Each row below has a hidden score, from 0 to 20, with 10 about the middle. What is it?
[ 12 -44 -27  -4  28   7 -31 -20] >> 14
[  5  63  22 -39 -16  46  26 -38] >> 0
[ 19 -13 -48  33   3   1 -28   7] >> 11
[ -5 -37  41   6 -16  32  59  17] >> 18
[ -6  40  21  24 -32 -25 -44  34] >> 5
[ -1  -2 -28  31  43  34  43 -39] >> 5
[ 15  40  27 -39  28  33  61 -35] >> 0
[-13 -24  -6 -30 -54   2  41  54] >> 19
[-25 -34 -48  -9  47   8   5 -23] >> 11
[ 31  59  18  -2 -62  -4 -15 -12] >> 5
[ 23  10 -12  29  49  21  56  -8] >> 3
[-22 -16 -60  13 -20 -14 -32   9] >> 14
[ 26  47  12 -21  -3  40  60 -44] >> 1
[-61 -39 -11  -2 -27 -15 -30  13] >> 19
[ 48   4 -38  16   5  31   1  15] >> 8
[-20  54  17 -29  -1 -46 -18  47] >> 0
[53 -9 -2 25 25 -1 49 15] >> 8
[-41  75  32 -35 -13 -19  18  11] >> 0
[  3 -35  54  23  -5  25 -26   8] >> 16
[  4 -36  -9   1 -32  63  29 -10] >> 19
[ -4  61  48 -31 -32 -33 -23  17] >> 2
[-37 -18  70  30  28  -1 -10   3] >> 10
[ 13 -38  -3  32 -19  24   1  38] >> 18
[ 10  38  41 -29 -79 -35  -6 -40] >> 11
[  1  -6 -18  50  -6  41  49  10] >> 11
[  3  15 -15  49  42  26  45 -22] >> 2
[-13 -25 -43  -6  50  -8 -27 -25] >> 9
[-11  -7  37  17  -2  10 -33  57] >> 11
[ 16  24  24 -44  33  -8 -14 -85] >> 2
[  4 -50 -26  -7  10  40   8   6] >> 17
[-23 -38 -16   2  -1  -5 -22  51] >> 16
[-38 -54 -13  -2  25  20  18  11] >> 17
[ 66   2  38   2 -27   4 -17  13] >> 12
[-73  32  50  -5 -18   2   9  37] >> 5
[ 36 -36 -47  -4  10  -5  33   0] >> 15
[-33 -34 -26  32  -9 -40 -11  30] >> 16
[  7  -8  58 -23  -2 -17 -54  20] >> 11
[ 52  -4 -25  37 -27  19  -3   2] >> 13
[  4  39  20 -27   2 -51 -51  23] >> 2
[ 16 -10  48 -65 -18  39   7 -57] >> 13
[ 21  25 -30  32 -61   6   9  27] >> 11
[  1  18  56 -35 -51 -31 -30  35] >> 11
[  0   2 -29   6  60  32  37 -42] >> 3
[ 15  59  46  10 -32 -17 -17  25] >> 2
[ 22 -45 -38  15  22   3  22  -4] >> 15
[-27  29  -3  31   4  57  52 -33] >> 4
[-27 -47  14 -58  -8  10 -29 -38] >> 19
[  8 -44 -54  -5 -31 -10  -9 -22] >> 20
[-37 -12 -10 -38  50 -59 -15 -46] >> 6
[-44  51  14 -61 -45 -26 -27  -7] >> 5
[ -2  78  39 -12 -24 -21  14  14] >> 0
[-21 -19  -2  29 -37  14   6  60] >> 17
[-35 -44 -36   7  15 -14  -7 -55] >> 16
[ 36  59   1  12  30  25   7 -22] >> 0
[-67   5  46 -19 -40  10 -29  24] >> 13
[-13  -5 -21 -62  18 -70 -29  -9] >> 8
[ 19 -42 -14  12  -2  31  54  -5] >> 17
[-40 -29  48  22  -4 -17 -41   9] >> 15
[ 55  -8 -18   4  21 -17 -25  22] >> 9
[ 14  21  42 -32 -12  40  14 -85] >> 7
[-28 -34  -3  46  29  25  -2   9] >> 13
[ 38 -27  -1  34  -1  22  55  -7] >> 14
[-17 -17 -44   2  54   1 -17 -38] >> 7
[-12 -15 -40 -14   4 -33 -45  30] >> 12
[-30 -53  -7 -43  28 -10  36 -45] >> 16
[  8   1 -24  33  46  28  52 -13] >> 5
[-55 -22  50  24 -26  12  38  25] >> 16
[ 35 -21 -52   2 -17  -2 -26   1] >> 15
[ 17   0  46 -38   9  69  23 -25] >> 9
[-37 -11 -47  -4  53  23   3 -27] >> 6
[ 23   4 -10  28 -66 -42 -30   2] >> 15
[  4  -6 -10  29  72   6  17 -38] >> 3
[-22 -34   8 -11  -2  42  68  13] >> 16
[-72 -41 -28   8  -9  -1   3  -5] >> 18
[  9 -38 -29 -37 -35 -29 -32 -42] >> 20
[ 38  34  17  17 -33 -49 -32  18] >> 7
[ 52  40  37  -4 -12  42  26  -1] >> 3
[ 20 -26   8  -1  17  -6 -34  49] >> 12
[ 17  -3 -66  -2  17  17  39 -32] >> 8
[-55   5 -38  -9 -29 -42 -30  27] >> 11
[-16 -13 -54 -28  31  16 -20 -48] >> 9
[-64 -32 -27  -9   1 -18 -25  19] >> 15
[ -5   9 -26  46  29  38  46 -15] >> 5
[35 17 35 -1 29 34 61  5] >> 3
[ 42  -3  27 -29  48 -13 -34 -35] >> 5
[ 18 -47  -6 -16  21  19  51  12] >> 16
[-35 -26  41  22  -7  39 -36 -11] >> 15
[-22 -38  41   0 -44  49  17   9] >> 20
[ 68   2 -15  25   8  15   2  -4] >> 8
[ -9 -18   6  43 -19  15  -8  54] >> 15
[ 14 -24 -29 -37 -54  20  39  28] >> 19
[21 18 14 18 42 51 46 -7] >> 2
[-48  55  30 -36 -16 -37  -2  40] >> 1
[ 29 -29 -18 -19  -1 -42 -45   8] >> 15
[-41 -44  -5  -2  46 -33 -19 -12] >> 13
[ -6 -34 -58  -3  14  -8 -14 -44] >> 14
[-62  22  -5 -50 -10  -7 -51 -26] >> 6
[ 55  14 -12  33 -31  12  37  16] >> 10
[ 14 -21  35 -20 -23  24 -58 -16] >> 15
[ 43 -19  24 -61  33 -41  34 -22] >> 9
[-14  63  14  21   7 -24  25  45] >> 0
[-42  51  57 -22 -14 -18  34  37] >> 2
[-38 -59 -19  -2 -17  20  30 -10] >> 20
[-37   6  30 -79 -22 -59 -24 -27] >> 10
[ 27  63  22 -22  34 -15   1 -53] >> 0
[-16  43  48 -33  -7  35 -28 -58] >> 2
[-29 -12 -31 -25  48 -53 -25   9] >> 7
[ 35  10  18  12  20 -26 -48  26] >> 5
[ 31  19  40  15 -62  -7 -36 -33] >> 12
[-41  -6 -32   8 -18 -26 -39  40] >> 12
[ 14   3 -17  36  20  39  59   3] >> 7
[-68 -21 -32  11 -12 -11 -31   5] >> 14
[ -6  68  35   6 -14 -22  12  42] >> 0
[ 13  28  47 -19   6 -40 -55   9] >> 4
[ 50 -12  20 -20  23  30  59 -18] >> 9
[-22 -16  52  -7  33 -10 -48 -42] >> 9
[-54 -18 -52 -30 -11  -7 -27  10] >> 14
[ 49  34 -15   9   5  45  24   8] >> 3
[ 30 -36  -6   8  -9  40  51   4] >> 17
[-37 -22  58  16 -10 -14 -43  12] >> 14
[-10 -14 -37   8  63  17  -8 -24] >> 5
[-17  58   8  14  -1 -33  20  55] >> 0
[ 30   0  36 -50  30 -61 -28  -6] >> 6
[-31  58  21  13   0 -28  21  51] >> 0
[ 21   9  16 -51 -75  14 -22 -45] >> 15
[ 10 -25 -28  24  28  32  47 -36] >> 11
[ 42  -8 -47 -33  21  27  13   7] >> 9
[ 50   6  16 -45   8 -45 -40   1] >> 7
[-63  34  11  -3  16  -7  30  55] >> 2
[ 31  -3  27   1  63  33  -6 -13] >> 4
[ 62  39   8  27 -21  14  28 -23] >> 4
[-40 -14  42 -21 -72 -33 -24  16] >> 19
[-25 -52  -5  23 -11   1 -13  31] >> 20
[ 45  12   1  45 -10 -15  24  41] >> 8
[-10  44  25 -44  -4  70   0 -15] >> 2
[ 62   7 -12  14   3 -15 -24  23] >> 8
[-12 -41  -8  47   1  29  30   9] >> 17
[-18 -47 -44  10  24 -19   0   6] >> 15
[-26 -36  10  46  16  27  13  23] >> 14
[ 27   1 -20  32  42  27  48  -7] >> 5
[ 30  23 -21  43 -38  -9 -33   3] >> 9
[  0  17  78 -34 -53 -21  -9  24] >> 12
[-32 -42  -6 -26  26  -9 -45 -21] >> 14
[ -1 -55 -10  38 -17  -2  27   8] >> 20
[-19  -8 -37 -53  10 -63 -21  21] >> 10
[-37   0 -57 -39  25  31  32 -30] >> 7
[-41 -40 -31  12  32  18   2 -36] >> 13
[ 36 -31 -17  14 -64  -3  -7   4] >> 20
[ 14  44  25 -16  11 -30 -29  51] >> 0
[68 30 24 -1 -8 35 19 -8] >> 5
[ 43 -24 -20  42  18 -20  -7   0] >> 12
[-24 -51 -47  -5  10 -11  -9  -7] >> 18
[ 28 -15 -42 -18  29 -32 -26 -47] >> 9
[ -3  -6  52 -61 -36  17 -41   3] >> 14
[ -7 -45 -28  36  -8 -16   3  28] >> 18
[ 32  31  35 -38  -4  16 -52 -12] >> 4
[ 31 -23  54   5  -4  17  64   0] >> 14
[ 18  25 -11  62 -48   6  -1  11] >> 10
[ 51   8 -47  29  -1   5  27  -7] >> 8
